In the rows, 128 means zero.
Each path below is one point turned by a fixed rotation once a step. After each direction that follows a path, write how fast that rotation turns it, in degrees each step (0 if it stays still).
Each turn is a multiple of 5 degrees from 10 to 175, or 0.
Each row of a path follows its step; steps can be skipped.
Rotation 1:
step 0: [127 124 135 131 127 123 140 123 123 128 120 120 131 121 125 125 118 138
 129 117 132 121 123 127 131 133 123 122 126 132 127 127 123 130 122 130
 126]
step 1: [122 132 128 127 133 127 136 118 131 130 127 120 128 135 131 133 122 134
 124 127 131 122 133 125 126 132 128 117 124 135 119 138 121 126 127 127
 136]
step 2: [124 127 129 134 125 128 135 128 132 128 125 127 130 126 120 135 124 139
 137 118 131 130 131 135 138 135 131 124 126 132 124 137 131 124 127 132
 138]
step 5: [121 131 140 130 128 132 134 127 131 132 123 123 137 130 121 135 123 135
 128 128 129 129 137 128 134 143 123 130 130 129 129 133 126 133 123 123
 127]
step 7: [123 122 135 127 133 130 129 132 133 129 123 128 132 134 133 139 126 130
 127 125 132 127 123 138 126 140 127 120 122 131 132 130 129 124 120 124
 134]
step 8: [123 129 135 128 137 124 132 127 139 125 132 129 138 124 127 133 123 135
 119 122 135 131 124 128 134 135 134 127 129 128 133 138 131 130 126 126
 123]
step 9: [127 123 137 124 131 127 141 129 129 128 121 124 136 132 129 139 122 129
 120 119 133 125 130 128 126 124 134 136 129 130 133 127 128 126 119 127
 134]
step 10: [126 128 136 122 132 115 132 127 130 124 117 129 133 126 131 136 132 135
 123 121 133 121 128 127 131 136 123 124 125 132 130 131 127 123 132 119
 128]
step 11: [127 133 136 129 134 127 127 125 126 126 130 126 134 126 122 139 126 138
 122 120 135 126 127 127 123 132 132 128 124 138 124 131 123 118 118 132
 128]
step 12: [130 129 135 133 132 125 142 126 135 132 125 130 132 130 128 129 127 136
 130 121 140 125 120 128 128 126 127 129 125 138 125 128 130 126 127 120
 137]
[128 132 127 128 129 128 126 128 126 130 129 128 126 132 127 129 128 130
 132 128 130 126 128 127 127 130 127 126 125 131 126 126 126 129 127 128
 126]
70
Rotation 2:
step 0: [124 126 119 131 129 126 129 115 127 135 135 114 129 126 126 130 130 128
 126 135 133 128 120 127 124 131 131 132 129 123 120 124 127 136 128 129
 123]
step 1: [132 135 133 136 122 129 126 121 126 129 131 125 135 130 128 125 127 117
 133 131 129 130 131 127 129 126 122 140 125 135 128 121 119 118 125 131
 126]
step 2: [135 129 128 121 129 132 127 125 138 122 134 124 130 130 124 119 128 135
 131 129 130 132 131 120 128 127 132 134 132 123 119 130 119 137 128 131
 119]
step 3: [124 125 130 130 126 138 122 122 125 133 124 121 140 128 128 131 132 121
 136 127 125 128 119 127 135 127 128 133 122 124 121 126 130 132 135 122
 122]
step 5: [135 127 127 124 123 129 119 124 129 124 132 118 132 126 130 127 118 127
 133 119 131 140 122 127 134 127 122 123 132 130 129 127 125 139 129 130
 124]
step 6: [124 125 128 132 130 129 127 121 128 125 121 118 128 133 129 127 122 127
 140 130 119 123 121 126 129 131 133 137 131 130 117 127 126 129 122 124
 136]
step 7: [129 128 119 119 134 126 121 131 128 127 133 118 136 134 134 123 130 123
 133 127 132 130 127 137 122 125 122 136 132 128 133 128 124 125 123 130
 122]
step 9: [135 131 123 122 133 127 128 116 123 128 127 123 128 131 134 131 127 126
 131 134 135 126 116 135 125 120 133 138 126 126 118 124 129 130 131 129
 131]
step 11: [129 131 130 118 131 136 139 119 127 117 133 119 129 125 123 133 128 133
 134 124 130 131 129 124 125 124 128 132 128 131 121 128 127 132 128 123
 122]
step 12: [133 129 127 130 134 133 124 124 127 132 131 128 137 128 128 131 129 127
 135 121 121 126 114 132 134 126 132 136 130 128 126 131 120 120 138 128
 130]
[128 127 128 129 126 128 130 126 128 129 129 129 127 128 131 126 131 126
 128 126 130 130 126 126 129 126 127 126 131 128 125 133 130 125 125 127
 127]
0
[128 125 133 126 132 129 127 127 129 128 129 127 127 125 127 129 126 130
 128 129 130 129 129 127 131 128 126 126 131 128 128 129 128 131 126 126
 126]
125
[129 131 129 129 130 131 126 127 124 130 128 127 125 128 125 129 127 126
 127 131 126 127 125 130 128 130 127 130 129 127 127 131 130 127 128 127
 129]
125
[130 126 127 130 127 124 130 126 126 131 127 128 126 128 129 128 127 128
 125 128 132 128 126 128 130 129 126 127 128 130 128 126 129 129 132 129
 129]
80
Rotation 3:
step 0: [126 132 128 126 123 125 126 120 117 135 129 128 123 132 125 134 126 129
 133 131 119 131 119 128 123 133 134 121 123 126 116 134 127 120 121 127
 129]
step 2: [133 122 129 125 126 126 127 139 126 116 130 127 126 129 131 128 124 129
 126 117 136 124 134 132 126 126 134 134 139 127 133 136 126 127 124 133
 135]
step 3: [122 135 129 126 119 126 123 123 127 130 125 127 126 130 116 138 127 130
 131 136 125 129 118 116 129 126 135 126 120 135 130 128 133 130 131 130
 131]
step 4: [122 121 124 135 134 135 134 129 133 131 129 129 132 121 137 126 134 123
 123 134 123 133 128 133 135 129 122 125 134 126 125 115 122 126 132 123
 125]
step 5: [139 126 130 129 126 118 127 131 127 128 138 127 124 136 123 124 128 137
 128 117 129 122 133 131 116 124 123 125 132 129 126 136 126 122 121 127
 125]
step 7: [122 128 125 131 131 132 124 134 138 122 122 136 130 131 141 134 126 125
 124 131 128 128 136 136 131 127 124 137 128 133 129 121 123 129 132 122
 133]
step 8: [135 129 129 124 122 121 131 131 128 130 133 124 131 123 122 127 126 136
 126 125 137 124 123 119 119 125 135 124 140 129 137 124 128 118 125 129
 131]
step 10: [134 125 125 130 126 129 121 127 129 129 125 138 127 125 137 131 119 128
 123 124 122 127 131 140 130 134 115 125 128 126 122 123 120 128 123 125
 123]
step 11: [131 126 130 122 131 124 134 129 129 131 130 118 130 128 126 122 124 132
 133 119 137 123 133 122 116 131 132 139 123 134 131 131 138 121 126 129
 127]
step 12: [121 134 121 125 128 131 121 125 125 118 131 129 125 128 125 130 136 121
 128 135 130 131 128 132 135 125 138 127 131 122 128 130 131 140 137 130
 135]
[129 125 127 126 129 128 127 131 126 131 130 127 125 132 127 127 128 130
 130 128 126 126 128 128 126 130 131 127 129 126 133 129 130 128 130 130
 129]
120
[129 129 127 128 129 126 127 129 126 128 128 130 130 130 125 129 125 125
 129 126 127 124 128 123 127 128 130 127 128 128 126 126 128 126 125 126
 127]
135
Rotation 4:
step 1: [127 131 126 117 128 121 126 124 121 124 122 130 122 137 124 131 120 132
 132 123 127 130 120 128 122 131 129 129 133 125 128 119 125 122 136 133
 122]
step 2: [129 130 134 122 124 135 136 133 126 134 127 131 132 124 127 129 124 131
 130 118 125 122 118 125 124 127 135 126 133 127 125 124 123 136 135 133
 116]
step 3: [133 133 135 137 127 132 127 131 133 137 130 138 132 127 125 127 129 120
 128 129 131 129 123 121 129 126 128 132 124 135 119 118 123 127 135 128
 122]
step 4: [125 122 130 135 125 123 126 127 131 138 134 135 121 126 122 127 124 122
 134 131 133 135 123 130 118 138 129 122 121 125 121 126 128 123 128 129
 127]
step 5: [127 125 133 126 131 128 128 126 127 136 125 128 118 120 122 124 133 137
 132 133 137 127 123 133 129 133 129 122 134 123 131 118 135 121 127 131
 123]
step 7: [125 124 135 138 130 139 135 133 133 130 122 127 128 126 130 132 128 131
 126 128 132 132 136 122 124 130 125 123 130 137 117 131 125 121 129 126
 136]
step 8: [130 124 132 134 135 128 124 130 132 128 135 118 127 129 133 126 124 129
 134 133 121 130 130 137 129 136 125 121 130 135 120 124 129 117 120 128
 133]
step 10: [123 135 131 133 135 132 122 118 131 129 121 123 135 128 124 127 129 132
 129 128 126 123 140 128 127 125 123 129 139 128 135 135 122 130 131 126
 126]
step 11: [126 130 124 129 127 126 136 119 130 122 129 126 141 125 129 119 122 129
 122 134 126 131 135 130 120 125 120 124 129 139 125 132 125 130 132 125
 130]
step 12: [129 129 127 130 128 120 136 125 136 114 132 129 128 137 126 125 122 133
 131 129 128 135 126 132 136 132 123 131 133 136 124 127 127 135 120 130
 128]
[127 127 130 133 127 129 129 129 126 127 132 127 129 131 128 127 130 125
 129 127 130 130 127 131 129 128 131 129 127 129 129 126 126 129 126 128
 130]
80
[128 127 126 130 127 128 126 127 129 127 126 131 126 130 126 130 127 128
 130 126 129 131 131 126 127 129 130 130 130 126 128 131 124 125 129 128
 129]
120
Rotation 5:
step 0: [135 124 133 132 132 135 123 130 124 121 130 131 125 125 130 125 139 118
 125 130 136 123 121 125 124 134 122 126 138 131 128 133 125 128 125 137
 134]
step 1: [129 131 128 128 126 143 124 118 134 125 125 133 122 131 130 124 126 135
 125 119 129 128 121 123 124 129 125 132 135 136 121 127 134 120 134 128
 129]
step 2: [140 125 128 125 140 136 116 131 126 129 130 131 127 120 123 119 135 133
 126 129 125 130 124 128 131 125 135 126 130 133 126 139 129 126 127 130
 128]
step 4: [126 129 139 125 130 133 111 119 134 127 133 130 132 125 129 126 131 131
 125 124 132 130 119 126 134 129 125 134 132 128 121 133 130 118 130 133
 129]
step 5: [140 128 127 131 129 134 126 123 126 128 128 138 133 123 123 120 126 125
 118 132 128 120 124 127 123 127 132 122 132 135 120 137 135 127 129 129
 136]
step 6: [134 123 130 115 125 135 118 125 120 130 122 125 126 129 127 134 127 136
 131 128 129 128 111 132 126 126 131 129 132 133 125 127 132 121 131 126
 129]
step 7: [135 121 131 133 127 135 115 130 130 129 133 133 143 129 135 127 134 123
 127 130 130 129 120 124 132 123 133 133 130 124 124 137 129 130 132 133
 131]
step 8: [129 125 124 124 125 135 124 120 122 133 123 132 131 128 127 131 126 122
 122 125 133 119 125 131 127 134 120 124 135 128 118 136 130 118 134 123
 137]
step 11: [123 120 124 125 130 136 120 125 120 139 127 134 125 123 135 132 132 130
 131 123 134 123 118 129 131 129 121 132 128 131 127 140 124 124 128 129
 128]
step 12: [132 127 126 127 134 130 124 124 127 123 125 130 131 131 135 122 121 117
 126 121 133 134 124 119 123 129 135 128 134 129 126 141 130 124 132 136
 135]
[130 131 129 128 127 128 128 127 126 128 129 130 127 130 124 124 124 128
 130 127 129 129 129 126 127 129 129 127 129 131 127 128 129 125 126 125
 127]
95
[131 127 123 129 129 130 128 130 128 128 128 129 129 131 129 128 131 128
 129 127 129 129 130 128 125 133 126 131 128 126 127 127 125 127 128 126
 127]
35
[128 128 128 130 121 129 127 129 132 128 129 129 130 126 127 128 129 129
 129 125 126 129 130 127 128 127 127 128 128 128 127 128 128 126 129 130
 125]
120
